In the rows, 128 means zero.
A single turn carries every row of the set below to another of its rows. Some are shown first; where does it send the rows asked next?
K106: [131 139 124 125 165 148 101 162 130 135 122 147 125 112]
K589: [116 106 152 150 103 130 151 103 123 115 143 133 101 135]
K155: [132 140  96 142 150 128 110 139 131 154 110 106 103 116]
K99: [140 113  93 140 133 118 126 106 122 135 139 105 151 110]
K641: [135 151 133 117 151 100 115 121 123 125 141 149 155 133]
K220: [125  96 142 144 136 121  94 109 149 128 155 136 123 135]
K828: [137 144 123 129 169 138 105 160 124 137 111 145 126 110]
K875: [130 151 131 129 147 102  94 142 122 144 101 120 119 107]
K441: [141 105 120 154 135 146 124 127 121 129 118 131  73 103]
K77: [136 144 140 122 135  94 143 116 110 137 105 139  86 123]
K751: [140 113 132 125 148  95 132 107 125 119 148 150 150 143]
K67: [104 136 138 130 127 138 162 104 132 114 142 130  97 152]
K233: [106 134 155 126  92 128 150 130 130 114 126 118 135 144]
K431: [131 148 126 127 140  91  91 138 119 139 113 121 119 112]
K626: [149 132 118 113 114 103 127 130 142 104  95 101 128 127]
K335: [119 115 165 132 106 141 161 126 120 112 142 141 122 143]
K404: [133 119 103 115 163 132 137 137 115 154 111 126 140  99]
K669: [117 108 163 139 105 143 157 125 123 115 140 149 126 138]
K651: [139 131 119 128 109 137 119 154 138  82 107 128 134 113]
K878: [126 119 120 109 144 153 133 121 171 132 106 114  99 136]
K136: [134 141 147 126 123 144 132 165 138 145 111 152 105 142]
K267: [121 106 153 146 105 134 152 107 115 107 145 125 102 132]
K301: [124  99 143 148 103 138 165 114 116 112 141 135 121 131]
K93: [126 128  93 138 143 129 107 133 135 159 121 104 102 117]
K728: [148 107 133 131 112 132 146 152 106 133  95 129 136  97]
K82: [120 129 128 141 142 119  84 102 145 138 150 122 111 124]
K744: [131 125 106 114 159 127 135 131 112 151 106 117 138  91]
K80: [129 153 130 119 141  94  99 138 116 139 107 119 126 106]
K545: [121  96 134 127 140 138 126 118 158 149 150 139 142 147]
K62: [125 101 150 142 101 144 163 122 114 109 142 128 122 133]
K740: [121 122 159 143 104 119 153 115 119 107 142 147 113 146]
K176: [142  99 114 138 120 100 130 112 131 128 144 118 156 137]
K797: [151 122 121 102 161 120 147 115 129  96 100 135 127 112]
K69: [120 109 149 149 105 154 131 137 122  87 138 129 130 121]
K699: [124 115 127 122 149 159 118 132 148 151 143 138 158 123]
K635: [131 137 131 121 166 136  99 159 126 137 122 154 129 113]
K585: [120 122 162 137 110 126 154 113 116 106 145 139 105 145]
K905: [125 137  96 138 148 135 105 137 137 152 122 107  97 117]
K846: [127 143 101 111 147 129 156 109 140 103 114 133  95 129]
K557: [108 142 137 102 107 130 131 129 163 127  98 116 115 128]
K205: [137 115 146 121 141 146  93 138 159  97 109 133 108 115]
K729: [120 107 137 115 145 146 125 110 136  95 107 136 109  83]
K238: [131 126 109 122 165 134 131 136 119 157 100 120 132  95]
K537: [114 108 146 136 134 137 155  95 107  93 136 133 112 110]

K626 turns into K878
K545 turns into K751
Now these:
K404 turns into K635
K728 turns into K136
K740 turns into K589
K828 turns into K875
K641 turns into K82
K744 turns into K106
K585 turns into K267
K729 turns into K651
K67 turns into K537

A single turn carries every row of the set below to another of its rows. Some are shown first; where does it send the rows asked next?
K242: [135 106 121 170 160 146 119 139 120  97 144 121]
K755: [104 121 114 170 121 109 152 144 119 137 121 120]
K6: [138 119 126 162 140 157 107 126 107 127  90 102]
K141: [106 154  96 140 130 131 120  89 115 123 139 107]
K680: [132 133 119  93 120 122 130 125 106 100 112 139]
K991: [136 114 124 160 148 137  92 118 118 138 110  90]
K505: [136  81 134 126 138 116 107 125 148 117 133 128]
K344: [112 159 145 119 111 122 103 138 131 124 138 134]
K884: [143 158 108 125 102 105 119 133 117 107 121 142]
K570: [139 120 102 115 100 118 104 131 151  96 117 127]
K506: [129 129 148 170 137 138 107 117 117 120 162 139]
K595: [162 112 100 118 150 148 135 123 140 122 126 112]
K193: [138  80 134 133 141 117 108 114 145 109 133 119]
K216: [140 135 126 173 133 143 100 114 115 139 104  95]
K638: [105 144  95 136 138 126 114  92 120 122 143 103]
K682: [125 114 152 156 148 141 107 116 115 118 161 136]
K526: [129 110  93 132 105 137 119 117 109 135 159 148]
K602: [100 116 123 154 125 125 164 135 111 134 111 122]
K689: [111 122 112 135 113 100 137 144 130  87 107 124]
K509: [111 126 113 135 111 103 142 142 129  87 104 124]
K768: [140 126 119 176 135 146  98 131 113 128  97 101]
K109: [123 134 102 169 111 123 135 128 116 162 119 132]
K666: [141 132 108 118  91 127 114 126 146  94 111 131]
K405: [135 121 134 154 143 154 106 108 109 135  99  94]
K214: [144 115 150 140 111 148 140  96 128 106 108 135]
K493: [126 107  96 128 106 141 123 114 108 133 156 147]
K327: [134 123 104 107 128  95 103 142 123 105 134 132]
K435: [107 158 136 126 131 152 116 150 118 135 115 111]
K392: [130 114  96 133 102 141 124 114 108 134 155 150]
K928: [142 116 154 131 110 146 139 106 129 115 106 144]
K423: [152 127 127 176 104 110 110 115 148 113 131 130]
K436: [153 129 129 169 100 110 111 125 151 124 129 139]
K487: [103 142 130 122 145 142 105 158 125 136 125 104]
K663: [136 110 120 162 147 147  96 131 114 129  98  97]
K550: [142 130 123 186 141 150 126 135 118  98 138 129]
K600: [126 127 157 158 138 150 116 111 109 117 154 142]
K792: [107 144 143 110 123 117  98 141 135 123 144 130]
K667: [109 161 125 141 129 136 103 159 127 138 126 107]
K694: [105 145  99 129 137 134 120  88 114 120 138 104]
K372: [135 116 132 164 151 165 137 128 110  94 129 129]
K261: [113  96  99 143 142 116 122 134 121 161 129 122]
K299: [ 97 101 116 152 136 112 151 143 118 134 123 114]
K87: [171 130  90 145 137 134 124 130 147 128 134 114]
K914: [112 110 117 133 130 144 149 116 104 157 107 133]
K760: [107 149 151 105 118 129 109 135 127 120 135 133]
K437: [169 141 102 136 128 155 144 118 135 123 118 121]
K378: [135 116 109 104 101 130 113 125 144  92 111 129]
K361: [109 120 114 131 114 103 142 141 128  87 105 124]

K570 turns into K666
K487 turns into K667
K914 turns into K261
Now these:
K595 turns into K87
K216 turns into K405
K792 turns into K344
K214 turns into K193
K141 turns into K694
K372 turns into K242
K526 turns into K392
K682 turns into K506
K436 turns into K928
K509 turns into K361
K680 turns into K327
K768 turns into K6
K755 turns into K602

A single turn carries every row of the set below to another of its rows. Some are shown first; where does it send the rows asked next?
K536: [129 181 107 119 159 133  88 140 106 111  85 143]
K68: [155 131 151 126 133 152 110 167 108 100 128 141]
K8: [148 121 129 130 165 137  99 145 157 131  58 130]
K164: [136 186 141 119 140 141  83 139 126 106 101 148]
K540: [ 84 145 132 130 160 136  95 129 103 120  99 151]
K551: [141 139 127 113 143 147 139 156 131  82 115 138]
K529: [128  89 129 136 162 162  78 145 132 129 118 141]
K910: [149 117 103 129 123 130 111 142 147  92  76 158]
K240: [123 137 146 126 148 129  83 123  87 113 104 175]
K43: [145 120 153 123 178 146  79 158 156 132  78 158]
K366: [119 121 149 149 146 163  89 157 146 131 118 132]
K502: [138  99 133 124 183 123  88 155 132 117  62 150]
K401: [156 113 116 122 123 147  76 155 157  99  92 146]
K376: [106 155 114 124 159 128 118 113 111 106  90 135]
K504: [147 115 128 121 160 150 136 141  97 105 125 154]
K935: [150 126 104 123 200 143  90 162 110 109 110 161]
K364: [144 115  86 112 186 148  94 151 142  99 101 141]
K758: [127 157 137 125 122 138  84 124 113 120  88 179]

K540 turns into K536
K366 turns into K935
K164 turns into K240
Now these:
K504 turns into K551
K401 turns into K529
K8 turns into K43

A single turn carries every row of the set below to another of its rows. Some are shown first; where does it send the rows asked next?
K548: [ 97 137 113 109 109 121 129 108 126 115 143 144 128 106 129 148  99  98
 153 162 105  98 122]
K695: [111 174 150 144 133 146 112 116 106 145 100 133 121 131 109 152  89  98
 101 123 131 140 105]
K858: [113 152 103 106 132 112 128 121 128 165 123 110 140 152 118 120  96  87
 125  89 132 147 126]
K85: [145 127 135 116 177 131 114 100  97 153 133 137 104 145 125 127 120 114
 105 116 134 137 138]
K547: [145 160 143 137 124 126 159 129 109 137 105 112 125 119 144 159  89 119
 158 133 117 120  95]
K345: [141 158  83 125  94 133 118 114 104 112 106 130 116 106 121  98 136 133
 130 117 125 119 142]
K994: [150 167 134 151 123 114 113 110 126 120 117 113 159 158 115 106 118  98
 123 135 130 151 117]
K44: [121 168 129 153 138 142 100 123 126 153 147 165 121 116 131 139 109 123
 119 103 105 134 157]
K248: [110 116 125 131 141 119 156 117 121 175 113 121 127 147 133 128 134 120
 109 122  92 120 105]
K773: [152 125 136 153 119 135 137 122  98 135 143 148 110 134 154 110 100 114
 131 151 162 153 140]
K968: [ 91 146 123 112 120 119 136 110 130 116 152 146 126 111 125 147 106 100
 141 160 103  94 129]
K559: [125 120 101 148 120 153 125  97 124 141 115 131 154 123 150 153 138 123
 133 159 170 111 118]
K655: [131 116 103 149 125 157 131  99 127 142 111 136 164 141 148 155 137 123
 133 148 162 111 118]
K347: [144 154  73 118 101 141 118 117 113 109 110 125 108 105 128 105 139 130
 136 125 130 115 137]
K370: [130 170 112 111 110 144 150 114 134 167 165 134 108 118 144 114 131 112
 149  99 136 131 108]

K370 turns into K773
K347 turns into K559
K44 turns into K994
Now these:
K345 turns into K655
K695 turns into K858

A single turn carries every row of the set below to another of its rows. Some are shown first; where does it send the rows asked next?
K543: [121 148 120 121  99 148 132 133  93 101 138 134]
K148: [136 153 111 135 134 119 130 137 144 138  95 115]
K363: [105 107  86 133 122 106 113 127 139 133 123 119]
K974: [108 106  88 131 125 119 103 122 134 132 109 135]
K279: [ 98 152 100 122 109 111 163 127 125 157 133 163]
K535: [128 103 135 141 123 111 131 148 129 153 128 123]
K772: [135 142 104 135 113 165 129 140  96 124 145 158]
K79: [121 146 106 154 110 138 155 129 137 144 135 185]
K802: [122 145 132 143 148 130 115 111 154 128 176 154]
K805: [132 111 131 145 124  94 128 144 128 143 133 112]
K603: [ 86 155  97 134 120 127 154 117 128 152 148 170]
K235: [ 81 161 106 143 114 117 156 132 115 133 144 166]
K872: [126 161 128 109 123 139 115 130  99 101 151 133]
K324: [125 163 126 108 120 148 127 122  94 120 151 138]
K13: [111 105  95 121 130 117 102 131 140 122 110 126]
K762: [114 146 127 150 148 117 123 126 168 123 173 149]
K998: [103 148 133 145 139 127 124 117 167 112 168 154]
K4: [140 140 117 144 131 162 118 124 160 117 155 159]
K380: [131 143 129 162 140 131 111 120 156 102 161 144]
K168: [ 88 145  95 159 111 124 164 135 141 140 142 159]
K160: [131 148 114 136 137 105 131 142 151 135  93 123]
K584: [130 148 108 126 120 104 133 131 143 129  99 107]
K359: [138 147 122 108 125 134 109 129  92 118 152 133]
K851: [122 105 127 136 127 107 132 158 119 146 125 123]
K146: [110 156 127 118 124 149 120 134 101 102 159 131]
K774: [ 81 149  97 127 109 118 160 131 121 141 141 165]
K869: [124 141 113 138 151 122 115 117 174 134 166 146]

K79 turns into K4
K543 turns into K168
Now these:
K148 turns into K974
K774 turns into K762
K235 turns into K998
K802 turns into K324
K869 turns into K359
K805 turns into K584
K13 turns into K851

